In the data rows, 50 means zero.
Here are some numbered points:
np.array([40, 58, 47, 65, 49, 49, 89, 50, 30, 41, 41, 48, 67, 54, 43, 46, 45, 92, 52, 52, 64, 44, 43, 62, 94, 59, 60, 41, 46, 43, 52, 48]) 0
np.array([45, 47, 63, 47, 49, 55, 30, 46, 39, 45, 53, 53, 56, 54, 54, 54, 43, 29, 51, 49, 36, 39, 42, 35, 53, 41, 53, 50, 47, 55, 55, 42]) 1
np.array([52, 50, 48, 46, 45, 49, 61, 47, 41, 45, 44, 54, 35, 31, 48, 42, 44, 57, 46, 43, 29, 44, 51, 41, 29, 41, 38, 40, 52, 52, 41, 46]) 2
np.array([49, 46, 46, 66, 46, 46, 92, 73, 54, 51, 47, 63, 30, 45, 44, 42, 41, 86, 44, 31, 76, 42, 55, 63, 71, 66, 41, 43, 66, 53, 42, 39]) 3
np.array([43, 49, 48, 38, 43, 45, 24, 42, 34, 45, 52, 51, 32, 57, 44, 58, 48, 39, 52, 56, 35, 48, 44, 52, 37, 26, 47, 41, 42, 47, 47, 39]) 4
np.array([48, 50, 39, 53, 42, 58, 25, 44, 58, 46, 52, 44, 79, 41, 59, 43, 44, 64, 45, 78, 31, 55, 67, 48, 48, 34, 37, 41, 42, 46, 38, 48]) 5
np.array([51, 57, 39, 63, 52, 46, 80, 57, 61, 50, 49, 42, 38, 50, 47, 40, 41, 79, 49, 35, 74, 43, 48, 58, 78, 53, 55, 50, 47, 43, 44, 52]) 6
np.array([48, 53, 47, 55, 51, 47, 33, 41, 37, 47, 52, 47, 36, 44, 47, 53, 40, 25, 56, 58, 38, 50, 50, 37, 39, 39, 55, 42, 41, 41, 59, 46]) 7
np.array([77, 40, 99, 42, 78, 54, 25, 45, 76, 67, 64, 60, 68, 78, 99, 60, 63, 61, 69, 59, 99, 99, 78, 49, 99, 99, 62, 99, 74, 45, 99, 49]) 8
np.array([37, 52, 39, 44, 63, 51, 40, 44, 43, 44, 40, 57, 58, 32, 53, 49, 56, 40, 41, 45, 53, 47, 39, 53, 27, 55, 49, 41, 52, 55, 43, 56]) 9
np.array([65, 53, 34, 53, 43, 48, 71, 55, 65, 65, 47, 56, 56, 46, 46, 40, 41, 52, 48, 35, 48, 49, 61, 48, 44, 30, 51, 53, 52, 55, 39, 45]) 10
np.array([45, 56, 35, 46, 43, 49, 42, 49, 50, 52, 40, 46, 42, 36, 43, 57, 46, 48, 43, 43, 61, 41, 40, 56, 33, 37, 42, 52, 48, 54, 46, 45]) 11
np.array([56, 42, 70, 58, 67, 75, 83, 75, 63, 42, 58, 45, 54, 79, 63, 59, 71, 61, 64, 65, 58, 65, 52, 38, 95, 71, 60, 52, 53, 50, 84, 47]) 12
np.array([44, 47, 44, 56, 51, 50, 75, 66, 55, 56, 50, 62, 46, 34, 39, 44, 45, 65, 43, 36, 69, 46, 55, 61, 43, 65, 53, 51, 63, 56, 35, 51]) 13
np.array([62, 58, 38, 68, 54, 51, 97, 55, 75, 44, 40, 43, 47, 48, 62, 51, 41, 78, 58, 30, 57, 62, 54, 49, 63, 42, 46, 55, 52, 42, 30, 42]) 14
np.array([42, 49, 53, 62, 47, 48, 63, 54, 52, 44, 57, 45, 45, 61, 54, 62, 55, 47, 57, 55, 58, 56, 54, 32, 74, 54, 63, 46, 49, 43, 72, 50]) 15
np.array([49, 56, 35, 53, 50, 47, 95, 42, 52, 44, 41, 43, 47, 52, 50, 47, 40, 72, 59, 35, 48, 46, 54, 52, 63, 53, 48, 41, 45, 43, 31, 45]) 16
np.array([49, 56, 55, 45, 49, 47, 24, 49, 47, 55, 39, 46, 47, 46, 44, 58, 53, 25, 47, 38, 49, 50, 37, 56, 32, 34, 52, 45, 44, 61, 53, 40]) 17
np.array([58, 52, 56, 41, 46, 47, 55, 43, 29, 47, 60, 42, 31, 46, 47, 49, 44, 58, 45, 48, 35, 66, 42, 42, 28, 64, 41, 56, 44, 47, 45, 56]) 18
np.array([56, 58, 33, 46, 49, 44, 37, 53, 30, 51, 41, 49, 31, 35, 43, 46, 48, 48, 55, 55, 35, 56, 44, 38, 38, 36, 43, 47, 46, 46, 46, 41]) 19
np.array([40, 46, 41, 54, 43, 46, 57, 57, 40, 56, 39, 54, 46, 36, 39, 50, 42, 51, 42, 40, 47, 45, 41, 51, 43, 43, 45, 45, 46, 45, 44, 41]) 20
np.array([48, 56, 63, 43, 44, 46, 33, 43, 45, 47, 53, 49, 41, 59, 45, 59, 45, 26, 44, 50, 41, 40, 45, 40, 54, 57, 45, 59, 42, 55, 61, 55]) 21
np.array([56, 49, 59, 63, 49, 48, 52, 55, 43, 49, 54, 47, 40, 63, 51, 61, 54, 44, 59, 59, 50, 54, 59, 36, 70, 51, 72, 42, 44, 40, 77, 53]) 22
np.array([80, 61, 49, 55, 46, 54, 94, 49, 90, 42, 41, 42, 33, 43, 52, 47, 53, 84, 61, 25, 69, 81, 37, 44, 56, 40, 54, 77, 59, 50, 39, 74]) 23
np.array([59, 48, 62, 66, 47, 46, 53, 57, 42, 51, 54, 48, 35, 68, 49, 63, 54, 43, 59, 57, 54, 51, 61, 39, 72, 52, 73, 40, 47, 41, 81, 52]) 24
np.array([43, 44, 57, 45, 50, 56, 38, 42, 55, 47, 52, 43, 63, 50, 43, 54, 46, 67, 45, 66, 34, 48, 55, 43, 46, 28, 55, 48, 41, 45, 35, 53]) 25
np.array([46, 41, 49, 47, 50, 49, 29, 48, 39, 41, 46, 44, 30, 52, 49, 44, 56, 31, 51, 58, 29, 44, 45, 42, 42, 39, 59, 53, 41, 47, 54, 43]) 26
np.array([43, 43, 55, 41, 41, 44, 37, 45, 43, 44, 57, 52, 29, 56, 43, 47, 49, 50, 42, 54, 48, 37, 38, 45, 41, 54, 39, 49, 42, 46, 50, 41]) 27
np.array([37, 42, 54, 64, 48, 50, 38, 50, 36, 42, 47, 42, 48, 66, 51, 48, 58, 47, 54, 54, 47, 39, 61, 34, 72, 66, 70, 54, 47, 48, 73, 53]) 28
Which five points above are nearest to each new point? Their numbers follow each, nearest first.
np.array([50, 50, 34, 48, 48, 48, 73, 43, 66, 57, 55, 45, 28, 45, 39, 54, 40, 83, 62, 28, 69, 42, 39, 57, 69, 36, 42, 82, 56, 48, 51, 51]) -> 6 14 16 13 10
np.array([45, 54, 46, 54, 47, 57, 54, 44, 32, 59, 41, 55, 43, 56, 51, 43, 51, 77, 44, 55, 71, 71, 72, 61, 56, 83, 39, 45, 78, 67, 36, 43]) -> 13 3 18 6 20
np.array([64, 53, 41, 60, 51, 54, 59, 51, 80, 74, 60, 69, 93, 55, 44, 42, 55, 27, 40, 28, 65, 43, 77, 61, 29, 64, 68, 46, 70, 70, 55, 49]) -> 10 13 9 17 11
np.array([52, 52, 49, 41, 50, 48, 56, 44, 38, 43, 51, 47, 31, 40, 40, 51, 43, 63, 46, 54, 45, 60, 40, 33, 35, 39, 46, 64, 51, 44, 33, 58]) -> 18 2 19 20 27
np.array([47, 56, 58, 45, 46, 45, 33, 42, 36, 45, 52, 48, 42, 60, 44, 62, 42, 27, 44, 50, 37, 40, 46, 40, 53, 52, 44, 56, 45, 58, 63, 52]) -> 21 1 7 27 26
np.array([42, 56, 35, 38, 72, 55, 32, 43, 46, 66, 39, 52, 92, 35, 61, 43, 67, 33, 60, 53, 29, 78, 41, 68, 49, 80, 71, 75, 63, 60, 72, 93]) -> 9 21 28 1 17
np.array([51, 58, 38, 64, 52, 47, 82, 58, 58, 50, 52, 45, 39, 51, 46, 41, 41, 82, 49, 38, 78, 41, 49, 57, 82, 52, 56, 50, 49, 44, 46, 53]) -> 6 3 16 0 14
np.array([44, 48, 66, 46, 60, 71, 69, 59, 64, 58, 58, 47, 40, 91, 70, 66, 62, 40, 65, 70, 51, 59, 42, 47, 88, 76, 50, 60, 54, 45, 82, 39]) -> 12 15 22 24 28
np.array([57, 51, 82, 49, 46, 44, 44, 57, 73, 52, 73, 53, 52, 87, 50, 63, 51, 35, 49, 70, 57, 46, 69, 38, 43, 61, 38, 43, 55, 46, 48, 54]) -> 21 15 22 27 24
np.array([52, 44, 70, 49, 47, 51, 38, 56, 50, 44, 63, 53, 43, 63, 59, 62, 46, 29, 54, 67, 31, 41, 43, 34, 49, 35, 48, 48, 42, 50, 56, 44]) -> 1 21 26 7 4
np.array([50, 42, 45, 42, 55, 46, 26, 46, 45, 56, 40, 63, 81, 47, 50, 47, 63, 50, 58, 31, 36, 37, 42, 47, 62, 33, 77, 45, 45, 55, 65, 59]) -> 1 17 9 25 28
np.array([46, 53, 44, 53, 47, 51, 27, 46, 38, 50, 48, 43, 49, 38, 60, 41, 49, 45, 48, 62, 43, 57, 53, 55, 42, 42, 37, 45, 44, 51, 38, 39]) -> 19 4 7 11 26
np.array([40, 56, 47, 46, 68, 54, 45, 52, 37, 53, 54, 55, 80, 38, 55, 40, 66, 39, 49, 64, 45, 76, 37, 56, 50, 57, 66, 68, 53, 44, 73, 92]) -> 9 28 15 22 21
np.array([48, 51, 45, 63, 55, 72, 42, 52, 45, 43, 50, 50, 55, 36, 65, 46, 53, 57, 47, 49, 65, 55, 57, 76, 31, 65, 42, 46, 49, 43, 42, 45]) -> 9 11 13 20 2
np.array([55, 53, 50, 40, 51, 49, 57, 46, 40, 41, 54, 48, 35, 41, 41, 50, 42, 67, 45, 56, 44, 64, 37, 36, 38, 44, 48, 67, 51, 43, 30, 61]) -> 18 2 19 20 25
np.array([50, 52, 46, 56, 49, 47, 33, 43, 40, 46, 53, 47, 29, 47, 45, 52, 41, 24, 56, 60, 40, 50, 51, 38, 41, 35, 49, 40, 41, 43, 56, 45]) -> 7 26 4 19 1
np.array([49, 55, 54, 53, 55, 47, 37, 49, 52, 59, 46, 44, 50, 39, 44, 50, 56, 30, 41, 36, 51, 45, 37, 61, 34, 35, 47, 50, 47, 60, 45, 41]) -> 17 11 9 20 1
np.array([45, 44, 50, 58, 50, 48, 29, 42, 45, 42, 46, 56, 69, 49, 57, 57, 52, 47, 58, 40, 38, 37, 48, 39, 57, 35, 63, 45, 41, 50, 59, 66]) -> 1 25 7 28 21
np.array([39, 45, 35, 42, 51, 46, 63, 43, 44, 41, 42, 53, 30, 32, 41, 41, 41, 65, 40, 52, 55, 41, 37, 48, 57, 51, 47, 46, 54, 46, 42, 41]) -> 20 2 11 27 13
np.array([49, 58, 49, 41, 63, 55, 59, 42, 45, 55, 46, 60, 86, 36, 46, 40, 67, 27, 44, 58, 43, 62, 49, 52, 46, 55, 67, 50, 49, 48, 69, 78]) -> 9 1 21 7 22
np.array([49, 57, 36, 62, 54, 45, 81, 59, 59, 50, 51, 44, 36, 46, 49, 42, 40, 77, 50, 36, 73, 43, 47, 57, 76, 52, 55, 50, 49, 45, 42, 52]) -> 6 16 3 14 13
np.array([59, 46, 35, 43, 53, 45, 24, 42, 55, 44, 52, 48, 56, 37, 70, 42, 43, 56, 60, 73, 48, 74, 53, 60, 44, 56, 49, 51, 50, 41, 32, 51]) -> 5 25 19 9 7
np.array([44, 45, 42, 38, 64, 45, 43, 43, 35, 47, 43, 51, 63, 34, 56, 48, 60, 25, 44, 46, 44, 54, 49, 58, 33, 53, 69, 40, 45, 53, 49, 62]) -> 9 17 7 26 1
np.array([41, 49, 42, 46, 53, 47, 48, 48, 50, 58, 43, 53, 61, 32, 51, 41, 53, 35, 51, 44, 49, 48, 44, 59, 27, 50, 54, 42, 59, 56, 46, 54]) -> 9 11 20 17 2
np.array([62, 45, 52, 49, 45, 57, 29, 45, 72, 46, 60, 43, 71, 42, 60, 43, 43, 57, 47, 79, 33, 57, 63, 50, 49, 38, 40, 50, 43, 44, 33, 43]) -> 5 25 1 10 26
np.array([64, 45, 39, 52, 46, 50, 27, 43, 55, 48, 50, 51, 72, 34, 68, 42, 39, 70, 58, 75, 47, 73, 51, 64, 58, 60, 40, 59, 53, 42, 35, 46]) -> 5 25 19 9 11
np.array([82, 69, 41, 63, 57, 53, 84, 59, 99, 77, 59, 50, 91, 61, 44, 59, 48, 42, 45, 29, 63, 37, 64, 64, 39, 63, 65, 50, 76, 61, 48, 51]) -> 10 13 14 6 16
np.array([99, 44, 99, 62, 66, 60, 33, 51, 91, 65, 83, 54, 94, 99, 85, 61, 62, 99, 47, 68, 99, 99, 78, 72, 99, 99, 96, 88, 64, 43, 99, 50]) -> 8 12 24 22 15
np.array([45, 54, 41, 51, 49, 54, 49, 43, 38, 59, 42, 55, 48, 48, 50, 41, 50, 67, 39, 51, 66, 64, 64, 60, 49, 71, 43, 44, 71, 66, 31, 39]) -> 13 20 9 11 2
np.array([38, 65, 46, 52, 42, 54, 76, 56, 50, 59, 50, 51, 40, 42, 46, 44, 56, 87, 50, 41, 64, 41, 38, 70, 89, 51, 43, 70, 62, 51, 32, 45]) -> 6 3 0 13 16
np.array([50, 55, 50, 48, 58, 54, 33, 49, 60, 62, 41, 55, 68, 34, 43, 49, 60, 29, 52, 44, 50, 45, 46, 54, 38, 35, 58, 50, 54, 57, 54, 45]) -> 17 9 11 1 20
np.array([44, 53, 55, 41, 51, 48, 33, 42, 42, 53, 43, 43, 48, 50, 46, 59, 51, 23, 49, 43, 44, 50, 39, 53, 39, 32, 53, 42, 44, 59, 56, 41]) -> 17 4 1 7 26
np.array([62, 61, 44, 65, 50, 46, 99, 54, 75, 40, 41, 45, 39, 52, 55, 50, 41, 71, 61, 32, 60, 64, 60, 57, 68, 41, 38, 69, 51, 43, 38, 46]) -> 14 16 6 23 10
np.array([49, 54, 45, 41, 53, 54, 98, 43, 44, 49, 52, 48, 47, 44, 49, 42, 41, 59, 59, 45, 45, 42, 46, 46, 59, 40, 52, 45, 43, 46, 31, 53]) -> 16 10 2 6 20
